Where one turn sends some rows of the set: a few examples, then the rows asked
Gula: [ 18   1 -14  -2   5  -7  -1   3  -7  16 -38   7   3   6 -39]
tume: [  1   1   0 -24 -41  15  -9 -11  22  13 -33   1 -26  -8   5]
Viveg: [ 10 -30  40 -13   6  13  -5 -10 -24  14 -11 -27   2 -10  -1]
Donu: [ 17   6   0  21  20   0  -8 -13   6  13 -32 -21 -33 -35  15]
valu: [-12 -15 -18 -14   0 -13  32  19  18 -26 -23  -6  -8 -11  14]
Zam: [ -2   5 -26  27 -14 -14 -13   0 -12 -12 -11  21   6  -9  41]
Runap: [-16  20   3  -9 -12  -8  -2  36 -18  15 -41   3  14 -15  20]
ripo: [ 12 -15 -18 -10   4 -12  26  10  18   0 -44   2  -1   5 -12]
sefi: [ 26  -8  20  -8  40   5  -1  -7  10 -10   4   0  -1 -38   0]
tev: [-20 -21  26 -14  11  -8  22  24 -24  13  -7  18 -21  13  -4]
Garof: [-17 -13  21 -10  15  -7  23   1  -6  -3  18  19 -27   7 -19]
baz: [-22  -6  15 -13   0 -10   8  38 -35  20 -30   7  -2   2  11]
gesal: [-17  15  17  -5  -6 -20  -1   9 -17   0  12 -32 -35   3  33]
Merur: [ 20   4  -3   8  38  -1  -9 -10   1  -2  -8 -12 -18 -48   3]
nopu: [ 10 -13  -8 -37  -7  10 -25  -7 -13 -14  17  27  -5   4   2]
pesu: [ 33 -10 -19  -7  -2 -35 -18 -13  20  13   0  12 -12   8  18]
Tovi: [ 12 -22  14   0   8 -35   3  11 -24  21  12  -8  21  -5  21]
Nodi: [  8  47  -8  -3 -12 -16   1 -11  27  12 -17 -18   1  -7   5]
Posu: [-27  -1 -10 -11  -4 -17  16  17  -7 -22   2 -26 -21 -16  27]
Nida: [  7  39  42   3  -7  -2 -20   5  -9   0   4  25  -5   1  -9]
netiz: [  3  18 -20  -6 -12  29  -7 -19   2  12 -27   3 -44  -3   1]
sude: [ -4 -15  11 -30 -48  -4 -11   3  14   5 -16  -1   6 -23  10]
rufu: [ -9  -7  33  13 -17  23  -5  -4  -3  -8 -38  -6  -8 -38  21]
Duka: [  7 -12  14 -26 -14  24  -8  -5  -9 -13  -1  33  -9  25  22]
raru: [  0  32  48  -1  -8 -13 -10   5  -8   7  10  -4 -27  13  21]
Sobup: [  1  33 -11   0   0 -14   5 -26  21   4  11 -16 -16  -4 -16]
pokun: [ 20  -4  17  15  34 -19  19   7 -16  14  14  12   4   7  27]
genal: [-10   9   1  -5  11  -8  14 -19   9  -7  28   2 -25  -2 -26]
lisi: [ 12  17   2  22  37   9  17  -2 -11  -5   8  30 -14  -1  19]
befa: [ -2  42  -2  -6 -17 -12  -3  15  12  11 -37  -7  16 -13  21]
dagad: [ 12  26   9   3  -1   1 -21   3 -18   7 -15  23   8  -4 -38]
Duza: [-10 -20  33  -1 -12  24 -12  -6 -29   1 -23 -20   2 -31   5]
Bom: [  3  -9   7  -3 -16  17  -4  -6 -24   7 -18  14 -14  38  37]
geni: [  2  24 -20  13  19  29   2 -13 -12  -2  -8  21 -34  -7   5]
Sadi: [ 25 -15 -24 -27  -1 -18 -31 -14  -6   7  14   8 -12   5  -2]
gomek: [  7   1  23  22  -3  11  -2  -8  15   7 -46 -11 -27 -31  28]
leme: [ -1 -24  10 -21 -27 -26 -11  11 -12  11   5  -9  26 -25  14]
relo: [ 27 -23  42 -17  28   8   5 -10   1   4  -3 -11   1 -14   1]
Bos: [ 19  -1 -17  14  -8 -30 -10  -4  23  -7  -9  28   2  -7  38]
reg: [ -5  -1 -19  19 -16   3 -13  -3 -37   4 -19   4  -7  17  41]

Runap moves to Garof
Tovi moves to geni
gesal moves to dagad
Now find these:
Duza moves to sefi
Sadi moves to Zam

Where one turn sends some rows of the set: a few examples, then the rows asked
dutat: [  4  -4 -54   8 -14 -13  29 -16 -27 -13  27  19 -21  -7  -8  34 -27   8
 -10 -21  17 -26   9 -12  30   8  19   2  -5 -26  -9]
nulu: [ -5  12 -30  10 -24   1  42 -19 -41 -19  30  14 -29   7 -25  27 -27  -2
 -17  -8  12 -28  13  -9  30  21  23 -17  -9 -19 -10]
Nefa: [-11  14 -35  17 -26 -21  13 -26 -25   1  35   6 -13  -5  -1  11 -36  14
  -1  -8  -6 -12  -6  11  30  26  43  -8   0 -25 -10]
runag: [ -2  20 -29   8  -7   7  22  -5  22 -13  21  -6  11  -3  54 -13 -27 -33
  -4  23  -4 -16  26  16  -4 -50  15 -10 -12  -2  -2]
Kuf: [ 21  -5  26 -17 -17  -2  27 -34 -29   5   1  18   6  26  -1  14  20 -11
 -29  -5  -7 -14   7  30 -22  44  31 -18  -6   3  29]
Liso: [ 22 -18  -3 -21   0 -23  11 -26 -19  19 -15  17  24   7  23  22  19  11
 -17 -24  -1 -17  -2  26 -24  30  30   4  -1 -13  25]
Somef: [ 18 -14  24   1 -23  -2  34 -29 -13  -6  -6  17   0  30   6  16  27 -23
 -40  -4 -17  -3  19  31 -18  29  43 -33  -8   4  12]
Fumuv: [ 13 -25 -11  -5  -4 -24  19 -15 -10  10 -32  11  27  14  33  23  27   7
 -21 -28  -7  -8  10  26 -20  18  46 -11  -5 -16   5]
sil: [  5  31   5   9 -27   0  17  24   5  -6   5 -21  -4   3  40   0 -10 -30
 -16  22 -35 -19  40   3 -13 -24  21 -32  -1 -10 -24]
motin: [ 25 -13  14   1 -16  -2  32 -19  -6 -13   2   5   4  31  16   6  29 -27
 -42  -4 -25  -8  25  31 -12  23  47 -42 -17  10   2]
tig: [ -8   8 -34  20 -21 -11  21 -33 -38  -4  30  18 -18  -6  -1  25 -31   7
 -14 -18  -1 -26  -6   5  28  18  32 -18  -7 -33 -17]
masuf: [ 18 -20 -17  -7   3 -26  19   0  -5   7 -28  -5  32  13  40  15  30   5
 -23 -23 -17 -17  14  24 -15  13  49 -20 -12 -12  -8]
nev: [-13  40 -22  -9  -5  17  41   4 -18 -19  10 -12   7   4  41 -16 -37 -34
  -3  27  11 -25  36   2 -13 -32   8   1 -17   0  17]
mot: [  3  28 -23   2 -36   4  38  -8 -24 -22  41  14 -27   7 -20   4 -34   1
   0   5   5 -11  12  -9   7  24  24  15  19 -10  27]
vafo: [  1  21 -41   1 -25 -15  22   0 -17  -6  29  14 -11 -12  -1  12 -38  18
  10  -9   5 -13   1  -9   4  16  22  30  24 -27  20]
sug: [ -4  28 -31  -1  -1   6  21  -8  -1 -10  20   0  10 -11  59 -13 -40 -34
  -4  19   1 -19  22  13 -14 -41   6   9 -13  -7  16]
Loze: [ -5  19 -25   7 -32  -6  34 -12 -28 -19  39   4 -30  10 -29  16 -32  -1
  -8   8   6 -16  17  -4  32  30  32 -10  -2  -8  -2]
Lipiv: [ -8  22  -5 -14  14  12  26 -28 -36   3  17  14   0   6  28   3 -42 -31
 -10  13  -2 -36   5  16 -19 -16 -25   6 -12  -4  33]
giz: [  1  23 -29   4 -13   5  34  27   4 -12 -11 -31  15  18  42 -14  -5 -15
  -4   2  -5 -15  54  -6  -5 -26  34 -21 -14   2  -7]
zera: [ 18  10 -27  19 -20   2  14   0  29  -9  18  -9   5   6  57 -13  -8 -31
 -15   1 -21  -3  40  12  -4 -35  32 -21 -11   3  -4]
surom: [-11  20 -15 -11  17  15  28 -33 -38   2  14  10   8  12  33  -4 -42 -26
  -7   5   5 -33   6  18 -15 -15 -15   6 -17   0  38]
mel: [-14  39  -2   5 -13   8  24   8   2  -9  11 -17   6  -3  43  -7 -29 -31
  -5  37 -16 -27  22  16 -10 -39  13 -23  -5 -11 -16]
lag: [-15  25 -11 -17  18  10  28 -21 -42   6   5   7   8   8  30   3 -42 -22
  -4   9   4 -40   6  12 -19 -15 -22   8 -12  -7  30]
bab: [ 21 -20  23  -3 -25  -3  36 -29 -11  -3  -2   9   3  28   3  12  29 -23
 -39  -1 -19  -4  22  26  -9  27  46 -38  -4   3   5]
fim: [ 32 -29   1 -26 -11 -17  39  12  -2  -7 -21   7   3  12  -4  38  32 -12
 -32  -1  -1 -16  36  -2 -16  12  18  -6   7  -2   1]
tevo: [ 16 -30 -12  -8  -5 -27  20 -16  -7  14 -27   4  29   9  31  18  28   6
 -21 -25 -10  -8  10  21 -12  15  46 -14   0 -17  -3]
rigu: [ 37 -19  -2 -22  -5 -18  34  25   4 -13 -15   4   1  12   5  38  31 -18
 -37   4 -13 -22  39   4 -20   8  18 -12  -3   2  -7]
tona: [  3   4 -54   0 -18 -23  23  -1 -14 -11  30   9 -19  -9 -13  27 -33  14
   0  -7  14 -16  12 -12  31  14  24  14   4 -17  -4]
kipiv: [-12  33 -24  14 -34  -4  23 -24 -31  -3  35   9 -10   2   1  -6 -38  13
   7  -8  -6  -9  -7   8   6  28  41   7  16 -25  20]
laf: [-14  32 -25  -1  -6  16  40  13   2 -19   2 -22  15  11  39 -16 -24 -24
   2  26   8 -24  38   5  -3 -40  19 -15 -15   1  -1]
Peb: [ 28 -24   3 -22  -9 -16  37  14  -5 -10 -26  15   0  14  -1  44  29 -12
 -33  -1  -1 -16  35   3 -24  15  17  -3   3  -3   6]
Fofi: [-18  47  -3   0 -11  10  24  -7 -20  -6  16  -8   6  -7  50 -15 -42 -36
  -8  31 -12 -26  18  16 -18 -29   8  -8 -11 -14   5]
kuru: [ 35 -17   5 -35  -6 -11  31  -4 -17  -1 -11  19   4  15  -7  35  23  -4
 -24  -5   9 -21  22   6 -26  29   8   9   1   3  31]

kuru moves to Kuf
tig moves to dutat
vafo moves to mot
Now find these:
lag moves to Lipiv
bab moves to tevo
sug moves to nev
Nefa moves to tona
zera moves to giz
rigu moves to motin
Fumuv moves to Peb
mel moves to runag

